In the rows, zero is written as 128.
Each path below is one point turned by a fixed rotation once a step. After each direction that follows a path, write how fast that rotation turns it, in degrees each step (0 if it stays still).
Each turn is a multiple of 5 degrees from 10 to 175, or 0.
Each row of a path follows its step; steps can be skipped.
path 1
step 2: [127 121 125 126 135 125 130 133 141 123 127 122 134 128 120 136 127 122
 129 125 127 123 119 125 125 131 126 119 133 120 126 125 127 133 133 121
 129 135 122 134 123 130 129 130 133 124 115 125]
step 3: [127 131 134 137 116 134 132 120 132 121 124 119 129 120 131 121 126 132
 130 130 122 132 127 129 132 134 128 128 132 135 120 118 123 127 130 123
 129 122 126 126 143 130 124 128 129 132 126 125]
step 5: [134 124 132 128 134 121 122 129 134 121 117 134 129 125 126 137 125 129
 129 134 134 133 129 117 127 126 135 134 126 129 131 123 128 135 132 130
 118 126 120 133 130 132 127 130 118 137 124 130]
step 6: [130 127 126 128 124 122 121 110 122 128 132 122 134 130 125 129 131 129
 134 129 125 126 129 132 130 127 118 137 129 126 129 127 130 123 131 129
 134 132 128 121 131 124 114 123 121 129 131 136]
step 9: [134 133 130 131 127 131 122 125 138 135 140 124 131 139 127 124 132 132
 129 128 121 132 128 136 128 121 123 126 115 122 129 126 134 133 127 123
 133 126 133 132 132 121 130 122 127 132 123 124]
step 15: [134 124 137 134 132 126 121 127 132 119 123 130 125 129 121 127 120 125
 130 130 123 131 129 126 133 124 136 121 130 124 128 124 124 129 129 128
 131 125 126 135 132 132 119 119 124 140 143 127]
step 16: [132 133 122 126 133 129 129 123 125 122 131 126 131 130 125 134 134 124
 120 135 129 122 137 136 128 123 126 140 126 128 131 120 127 123 127 133
 120 137 121 125 137 131 123 121 133 122 125 133]
step 20: [128 123 141 126 134 122 128 121 142 127 125 130 131 128 121 128 122 127
 133 124 125 129 125 133 126 139 129 120 130 125 121 118 123 127 124 121
 130 124 119 134 129 130 129 133 132 135 125 127]
step 23: [130 123 126 135 118 126 115 116 135 119 124 129 128 121 127 137 131 121
 135 128 129 131 130 125 133 131 125 133 129 128 130 126 133 130 131 129
 124 129 122 128 123 131 133 131 120 139 132 131]
Directions:
[130 130 126 129 128 127 128 130 127 126 130 129 126 127 129 126 125 125
 128 126 129 125 130 127 128 129 130 126 129 130 128 129 128 127 129 130
 128 125 129 126 128 128 128 126 125 129 129 125]  100
[129 128 127 129 125 125 130 126 128 129 124 129 127 128 130 129 126 129
 127 127 128 128 129 128 130 130 128 128 127 124 126 125 127 126 129 130
 127 130 130 127 129 128 129 129 129 130 130 128]  145
[128 129 129 128 129 126 127 125 126 128 131 127 127 129 127 128 127 127
 128 127 129 128 125 128 130 131 129 127 124 128 126 126 131 128 125 127
 130 127 129 128 127 128 130 128 127 127 131 129]  135
[129 128 127 129 128 125 130 128 129 128 126 128 129 128 128 131 129 128
 130 127 128 128 125 128 128 127 131 127 127 129 129 129 129 125 128 129
 127 124 124 126 128 128 129 128 128 127 124 130]  125
path 2
step 2: [129 126 134 125 136 131 132 132 127 127 130 131 126 117 126 124 133 134
 111 130 122 133 132 140 128 126 127 127 127 131 126 123 133 127 126 130
 130 134 127 131 132 133 124 125 131 141 134 120]
step 3: [131 125 137 124 126 130 135 132 122 118 131 127 135 122 121 125 135 127
 124 133 120 126 128 127 127 119 128 119 127 123 139 121 136 123 131 129
 128 138 131 130 130 126 131 129 131 130 135 120]
step 5: [128 135 134 121 126 128 128 132 131 126 131 117 122 122 131 122 132 137
 127 127 130 127 115 131 128 132 123 126 128 131 131 130 129 128 122 135
 131 140 143 127 131 126 118 126 128 134 129 125]
step 6: [125 131 134 125 116 131 128 135 128 120 124 119 126 135 132 123 137 136
 119 138 136 130 122 132 129 128 132 133 132 132 132 122 131 128 127 125
 129 135 129 129 136 127 129 125 123 136 127 122]
step 10: [127 133 130 134 117 130 124 132 133 128 128 130 130 130 130 135 125 132
 127 131 136 137 126 130 135 131 120 143 124 120 127 122 122 130 125 134
 129 139 123 126 123 132 124 121 125 129 134 124]
step 13: [126 136 131 134 134 122 127 129 130 122 132 133 126 117 128 143 125 127
 123 126 123 128 127 135 131 130 128 132 133 114 126 122 130 124 126 130
 122 126 131 130 124 134 122 123 134 134 124 121]
step 14: [122 131 134 133 125 127 131 125 131 116 135 137 135 125 127 136 127 127
 119 131 127 125 130 127 128 120 129 133 134 119 129 121 121 120 125 122
 131 134 124 128 125 128 125 138 134 132 137 126]
step 18: [135 138 134 120 130 131 136 125 127 120 131 132 129 124 128 129 129 130
 122 132 127 135 126 134 127 124 125 131 119 135 132 123 133 119 121 118
 133 126 129 129 131 139 122 128 131 130 136 131]
step 20: [140 122 135 124 118 132 127 130 127 124 123 125 128 123 121 118 134 126
 123 121 131 128 129 129 136 132 125 127 129 136 128 122 128 123 125 122
 119 141 131 128 131 126 129 130 129 132 136 122]
Directions:
[129 128 126 129 126 132 128 128 129 131 128 128 130 128 132 128 129 130
 126 130 125 129 126 130 126 128 129 128 129 129 128 125 125 130 127 128
 130 129 126 129 128 128 128 130 128 128 129 127]  85
[127 130 130 129 125 128 126 124 129 129 129 127 128 130 126 128 129 129
 127 128 126 127 129 128 127 131 128 127 128 128 128 128 129 129 131 128
 126 127 126 129 124 128 125 126 127 128 129 129]  25
[132 126 129 127 128 132 129 127 127 128 128 129 126 127 129 125 131 127
 127 130 126 128 130 127 129 128 125 124 128 128 127 131 130 126 128 126
 130 128 128 128 128 129 126 129 129 130 128 128]  20
[131 127 128 129 126 128 129 129 130 128 127 127 127 130 130 129 127 128
 125 128 128 128 126 123 131 131 129 128 128 130 129 130 130 127 125 130
 128 128 127 128 129 127 130 125 128 127 129 130]  25
[128 128 127 128 127 128 127 131 127 129 129 127 128 133 126 130 129 126
 127 129 127 130 129 128 129 126 127 127 131 124 127 125 130 128 127 125
 129 130 126 129 129 129 128 125 129 126 129 126]  100
[128 126 127 130 128 126 129 128 126 126 127 127 126 129 128 128 130 129
 127 130 131 127 129 127 128 129 131 126 131 127 129 128 126 126 129 126
 128 129 128 127 125 128 131 132 125 127 128 128]  135
path 3
step 0: [123 120 126 123 136 135 125 126 128 137 123 132 131 124 129 125 124 133
 125 129 135 117 128 128 125 125 122 128 124 125 130 124 135 140 131 132
 131 134 120 124 132 124 128 127 128 115 132 130]
step 4: [132 127 127 129 121 124 126 127 125 119 130 123 122 124 130 126 132 132
 132 131 139 122 133 130 129 121 131 124 123 129 127 138 125 125 122 125
 126 144 120 134 128 139 132 128 124 131 130 126]
step 5: [134 126 124 136 128 118 132 132 129 127 133 131 122 124 122 138 132 129
 134 128 125 116 132 126 128 131 124 130 124 127 128 129 119 142 121 122
 129 128 135 124 128 132 132 128 124 123 127 130]
step 9: [127 132 131 135 123 131 135 132 134 123 129 130 125 134 132 124 121 123
 128 127 136 141 133 126 124 120 118 134 127 133 134 127 125 131 126 129
 131 124 120 119 125 133 130 132 134 133 129 135]
step 11: [128 135 120 124 127 129 131 125 126 133 133 123 122 132 125 125 131 141
 128 129 132 129 121 132 130 137 126 127 134 129 131 121 126 136 132 128
 136 118 128 126 132 130 137 126 123 128 132 138]
step 13: [131 125 122 128 128 128 133 131 126 127 129 122 117 123 137 131 139 130
 125 129 117 135 125 133 122 134 128 129 129 127 126 135 127 114 134 129
 124 119 127 126 123 125 126 134 129 126 126 126]
step 16: [127 128 119 133 136 129 132 133 118 127 122 139 132 126 127 132 128 127
 130 127 130 117 121 130 125 122 121 121 135 125 128 127 123 121 125 136
 128 130 124 126 128 126 136 122 122 122 130 124]
step 19: [129 129 141 132 128 123 133 128 120 131 130 121 131 132 125 127 129 130
 121 132 128 129 137 127 127 132 131 124 132 130 130 135 120 128 132 134
 133 126 127 124 122 122 125 129 121 132 123 112]
step 23: [125 131 125 129 128 128 127 129 133 133 121 131 133 133 132 127 133 135
 130 136 128 135 120 129 138 129 124 132 120 135 125 127 125 136 124 134
 127 127 134 137 129 120 117 127 130 128 117 130]
Directions:
[127 127 126 125 130 131 130 128 127 130 126 128 128 129 128 128 128 127
 127 127 128 126 127 130 128 128 130 129 128 125 127 131 130 126 128 126
 130 127 126 127 126 131 128 128 127 124 128 127]  25
[129 129 128 124 127 127 127 127 131 131 130 129 129 127 127 132 126 128
 128 127 127 128 128 128 124 130 129 127 128 131 128 129 129 126 130 126
 127 128 128 130 128 129 130 129 128 130 127 127]  155
[129 127 126 129 127 127 130 125 128 126 125 127 127 126 129 128 128 128
 127 127 129 129 129 127 128 128 127 128 129 130 125 126 129 131 129 127
 128 128 128 128 125 131 131 131 128 126 131 127]  10
[125 128 127 130 128 127 129 128 129 128 131 126 127 127 125 127 130 131
 129 127 129 127 128 129 124 126 125 128 127 128 129 128 126 127 128 125
 127 128 126 126 129 130 126 129 129 127 130 129]  10
[124 129 128 126 128 126 130 129 130 132 128 128 127 128 128 128 130 127
 126 127 128 128 127 126 132 128 129 128 126 128 126 128 126 129 127 127
 129 128 132 128 130 129 129 127 128 129 131 129]  120
path 4
step 2: [131 136 126 127 126 124 133 127 132 136 135 122 127 119 132 120 129 137
 140 123 138 127 120 127 129 136 132 128 132 136 120 129 131 131 135 129
 129 129 131 125 130 126 128 128 126 125 135 131]
step 4: [120 132 132 125 132 122 126 130 127 123 125 124 132 129 126 127 134 130
 128 123 125 131 135 138 136 135 126 123 121 124 129 132 124 133 125 126
 134 132 134 124 122 118 120 115 128 133 127 133]
step 5: [130 122 128 127 135 129 131 133 132 125 119 129 117 129 131 125 120 132
 137 130 131 124 125 128 135 133 135 130 123 132 134 138 121 122 128 128
 123 126 128 132 134 133 135 125 121 133 121 129]
step 8: [120 130 130 131 133 123 126 133 125 132 121 132 119 128 120 130 134 136
 118 123 128 127 128 127 125 124 128 126 128 133 126 132 122 119 137 131
 126 134 136 127 122 122 122 130 118 130 134 129]
step 9: [124 128 118 141 129 126 131 121 127 124 128 130 130 128 130 123 125 129
 128 125 123 122 130 129 132 142 128 143 126 117 128 128 127 123 125 126
 125 125 127 128 129 123 124 128 123 134 119 128]
step 16: [125 130 131 132 120 123 124 134 130 132 121 120 126 127 129 128 127 126
 130 130 129 130 136 124 130 128 130 121 130 143 123 125 127 124 121 136
 127 124 132 121 128 127 125 129 120 143 126 134]
step 18: [129 127 126 121 125 130 121 127 127 121 138 131 128 127 138 123 126 127
 138 127 139 130 132 134 136 134 131 128 132 132 133 133 122 132 131 136
 131 132 124 126 129 123 123 128 123 123 131 118]
step 19: [130 129 133 125 122 130 128 122 126 125 125 125 128 128 126 137 124 134
 124 124 131 127 126 123 125 120 142 123 133 121 126 133 125 129 126 127
 133 126 128 129 126 125 140 114 117 130 131 130]
step 21: [125 131 120 130 131 129 128 132 133 138 127 129 122 132 132 126 124 128
 125 129 124 131 128 127 127 134 138 138 121 141 138 134 128 132 133 126
 136 126 129 122 130 120 136 133 125 132 128 129]
Directions:
[132 127 130 127 128 130 129 125 128 128 129 129 129 128 129 126 126 128
 130 128 125 127 127 129 128 126 129 128 127 128 125 127 129 127 129 128
 127 126 128 130 131 129 128 124 126 129 130 129]  80
[130 127 128 126 126 129 129 130 130 128 130 127 126 129 130 129 128 129
 128 128 130 130 127 131 126 129 127 126 129 127 125 128 128 129 128 130
 127 128 125 126 125 129 127 128 130 131 128 132]  25
[131 125 127 127 130 128 129 126 130 129 126 129 127 129 129 128 130 129
 129 128 127 129 129 130 129 127 128 130 128 127 130 128 125 126 126 128
 131 126 128 127 127 126 125 131 128 128 127 128]  85
[126 129 129 129 130 130 129 125 128 128 127 129 128 127 126 128 127 125
 128 129 128 128 127 127 128 126 125 128 132 124 128 127 125 128 130 129
 126 128 127 126 129 127 129 129 127 129 126 130]  130
[129 125 128 131 128 127 128 128 130 125 127 128 128 127 129 130 123 126
 126 128 130 127 125 129 129 128 127 130 127 126 132 127 129 127 125 129
 127 127 127 129 129 131 129 129 127 128 128 127]  175
path 5
step 2: [131 131 118 130 124 126 123 121 119 128 122 129 128 133 133 125 128 123
 135 131 115 133 124 118 134 125 128 130 130 125 132 131 136 135 134 125
 123 122 131 132 131 133 118 132 120 125 130 135]
step 8: [124 133 135 124 130 127 122 127 124 130 124 125 127 128 136 138 131 124
 120 129 122 136 123 122 130 127 134 128 137 141 131 134 138 132 132 131
 119 135 127 127 129 131 123 132 125 122 138 126]
step 12: [121 137 118 133 125 127 127 130 122 124 137 126 125 120 124 121 129 134
 129 122 128 130 132 127 127 143 127 139 130 133 125 124 132 132 130 127
 133 124 134 123 134 126 127 134 121 129 134 132]
step 13: [129 128 126 127 138 125 119 124 124 126 127 127 128 121 134 125 123 120
 136 128 118 128 131 127 133 129 131 131 139 136 127 137 132 135 123 123
 126 135 132 134 131 132 128 137 133 131 128 139]
step 14: [125 137 134 124 118 128 124 130 124 125 132 126 134 131 135 131 128 127
 135 120 122 140 124 123 132 121 125 138 135 131 126 138 129 134 131 128
 128 118 132 121 127 121 124 126 127 128 126 131]
step 15: [127 131 127 133 123 129 118 119 123 127 132 129 118 126 132 134 129 136
 128 137 135 129 124 117 121 132 121 131 131 135 130 130 131 138 118 129
 127 131 129 122 133 120 127 136 127 129 135 130]
step 16: [132 130 134 125 127 124 131 123 115 116 126 125 125 126 131 139 118 125
 121 132 117 127 127 125 133 127 126 129 126 135 131 135 128 130 125 125
 127 131 126 130 126 134 124 123 118 130 134 140]
step 17: [134 134 128 133 122 133 131 133 126 135 134 122 132 127 136 133 126 128
 121 129 129 133 126 130 127 135 133 135 132 127 125 139 139 127 130 132
 133 129 136 121 135 126 124 127 116 117 134 129]
step 20: [130 135 119 132 130 128 116 128 118 130 127 124 132 125 132 125 129 135
 133 121 132 138 124 128 136 128 126 130 137 126 132 131 134 140 129 135
 126 137 132 121 129 128 127 134 120 129 131 125]
Directions:
[131 126 127 130 126 128 125 128 130 131 126 129 128 128 127 126 127 129
 128 130 129 128 128 127 130 127 128 125 129 127 130 131 129 130 127 129
 129 130 126 130 130 130 128 131 128 127 128 129]  160
[129 129 129 130 126 128 126 129 130 129 128 130 132 128 130 129 129 128
 127 127 128 129 129 129 129 126 127 126 128 129 130 126 129 130 131 128
 129 127 132 125 125 129 129 128 126 125 129 127]  125
[130 127 127 128 126 130 127 127 127 128 128 130 126 133 130 126 129 130
 129 128 126 128 129 126 126 128 125 128 126 126 127 129 128 131 128 127
 125 127 128 129 126 125 129 127 127 129 127 127]  85
[128 128 125 128 125 129 128 129 127 130 129 127 129 127 127 128 129 130
 131 129 129 130 129 127 126 127 130 131 125 127 131 128 131 126 127 127
 128 125 128 128 128 128 128 126 128 127 127 131]  145
path 6
step 3: [126 133 123 126 122 130 123 114 120 129 131 128 132 121 120 130 123 125
 133 118 126 131 129 139 120 123 121 125 130 128 128 123 132 128 123 126
 121 131 135 127 124 126 132 125 121 128 128 128]
step 4: [129 124 127 133 119 123 123 130 130 122 138 123 128 135 128 130 132 134
 128 125 136 139 130 132 133 125 121 131 133 117 130 131 134 130 132 127
 125 128 136 123 126 124 124 121 121 126 123 135]
step 7: [137 116 134 131 135 126 132 126 128 121 127 130 132 132 128 119 126 131
 135 119 129 124 128 139 127 132 125 120 132 119 133 126 135 126 122 120
 123 130 131 123 128 127 130 133 128 134 131 124]
step 10: [137 125 119 129 130 130 133 131 130 128 135 120 126 135 127 127 130 137
 125 135 128 129 122 126 118 128 122 122 138 122 122 140 133 132 131 128
 126 127 132 130 120 135 130 131 130 130 130 127]
step 13: [133 118 130 128 124 118 136 131 126 120 128 117 130 124 126 125 126 127
 141 124 124 128 130 120 126 123 131 139 130 119 126 130 134 125 131 127
 131 123 133 125 122 131 128 125 123 129 126 126]
step 14: [125 136 131 132 126 119 124 125 126 126 130 117 128 126 125 131 122 122
 128 124 129 128 122 130 117 124 123 125 131 133 121 131 123 119 123 132
 123 125 130 129 112 131 134 122 132 127 123 126]
step 15: [127 123 129 139 116 125 124 126 131 126 131 135 139 130 127 127 123 131
 128 115 139 131 128 132 124 124 120 123 131 126 133 135 132 132 119 128
 122 127 130 124 131 130 130 126 128 130 133 126]
step 19: [129 120 130 130 135 125 125 126 130 122 126 128 133 128 127 125 124 132
 129 128 122 122 124 132 116 126 137 128 139 124 128 142 137 129 129 124
 125 124 123 126 137 129 138 125 130 129 121 129]
step 20: [133 135 127 135 127 129 124 121 122 134 131 140 128 128 128 127 124 126
 133 123 127 133 118 134 121 125 127 132 126 128 122 129 131 120 138 135
 125 129 131 138 131 122 136 129 127 131 120 126]
Directions:
[126 131 130 126 128 129 132 131 126 126 126 128 128 127 130 126 128 128
 131 127 127 127 131 130 127 131 127 128 128 127 127 127 129 130 128 129
 128 130 130 127 128 127 128 129 131 126 128 128]  70
[125 130 129 125 129 128 127 128 130 129 130 127 130 125 126 127 127 128
 128 126 129 129 126 126 129 127 126 128 131 128 128 130 130 125 130 128
 125 127 129 129 130 125 129 126 128 128 129 126]  65
[129 125 128 129 129 131 130 126 127 127 128 128 129 127 126 126 126 126
 130 124 126 129 127 126 129 129 128 128 124 128 128 128 126 128 125 128
 127 127 129 130 129 126 127 129 126 128 127 126]  170
[125 129 126 129 127 127 128 130 129 127 128 128 127 128 129 129 127 127
 127 129 127 125 127 125 126 129 128 126 129 128 128 132 125 129 126 128
 127 126 129 126 126 127 130 130 129 130 128 126]  85
path 7
step 1: [130 128 122 117 132 134 132 133 126 131 119 128 135 122 135 125 120 133
 140 129 129 130 133 136 123 129 127 128 122 131 130 133 128 139 128 123
 129 125 134 123 126 130 125 124 125 132 132 130]
step 4: [130 122 126 130 129 135 133 124 133 134 123 123 132 120 126 118 127 130
 132 128 126 126 132 132 126 126 131 133 128 129 135 129 125 140 131 133
 132 128 139 128 122 135 115 134 127 129 131 126]
step 6: [132 133 119 127 135 125 133 135 121 133 124 129 114 122 136 130 133 130
 127 120 134 136 126 130 127 131 127 126 129 121 129 133 127 129 124 133
 133 128 135 132 127 126 132 132 135 131 132 121]
step 9: [124 135 123 116 135 123 129 139 123 136 133 123 122 124 131 124 126 133
 135 123 129 135 133 132 120 127 127 131 123 131 125 134 124 129 126 128
 122 128 133 131 123 127 125 128 126 132 129 121]
step 10: [124 136 127 122 127 123 131 130 128 124 113 128 127 127 131 135 126 134
 130 119 121 127 130 132 128 134 130 135 127 129 126 132 120 128 124 139
 128 126 138 134 127 131 131 130 133 136 129 128]
step 12: [126 123 127 122 135 131 130 137 125 132 130 125 125 124 128 130 126 133
 133 127 129 128 135 125 119 120 119 133 122 130 128 123 126 134 129 126
 130 138 132 131 119 132 114 137 127 126 125 130]
step 13: [119 131 121 123 124 129 123 132 130 130 122 128 130 122 127 134 126 136
 141 120 123 128 137 131 128 126 127 125 120 124 130 130 124 135 123 136
 125 126 121 130 121 132 124 130 134 132 133 128]
step 14: [124 124 121 133 132 123 130 133 134 129 122 123 126 125 130 130 118 132
 127 120 129 132 123 138 133 130 121 127 128 120 130 130 126 129 113 128
 134 127 133 129 122 128 134 127 137 132 130 131]
step 19: [131 125 130 115 124 130 130 135 129 129 123 130 132 128 137 132 128 125
 129 126 128 125 125 125 129 127 126 131 126 127 129 136 129 118 118 140
 137 133 128 128 126 126 127 139 124 122 136 132]
Directions:
[127 128 127 128 126 129 128 125 129 127 128 129 130 130 131 128 127 129
 126 126 126 123 127 128 130 126 128 127 126 127 128 130 128 127 128 129
 128 127 127 127 129 132 127 129 126 131 130 127]  125
[128 129 131 127 131 130 128 128 130 128 130 126 126 127 131 126 130 130
 126 128 127 129 127 131 126 129 124 126 127 129 128 129 129 127 130 126
 130 127 128 129 126 129 128 127 129 128 130 128]  130
[127 126 126 127 130 129 126 128 126 124 126 128 130 128 129 128 125 129
 128 130 127 125 130 128 127 130 127 128 126 130 128 124 127 129 127 127
 127 130 127 130 126 128 128 128 130 130 128 130]  35
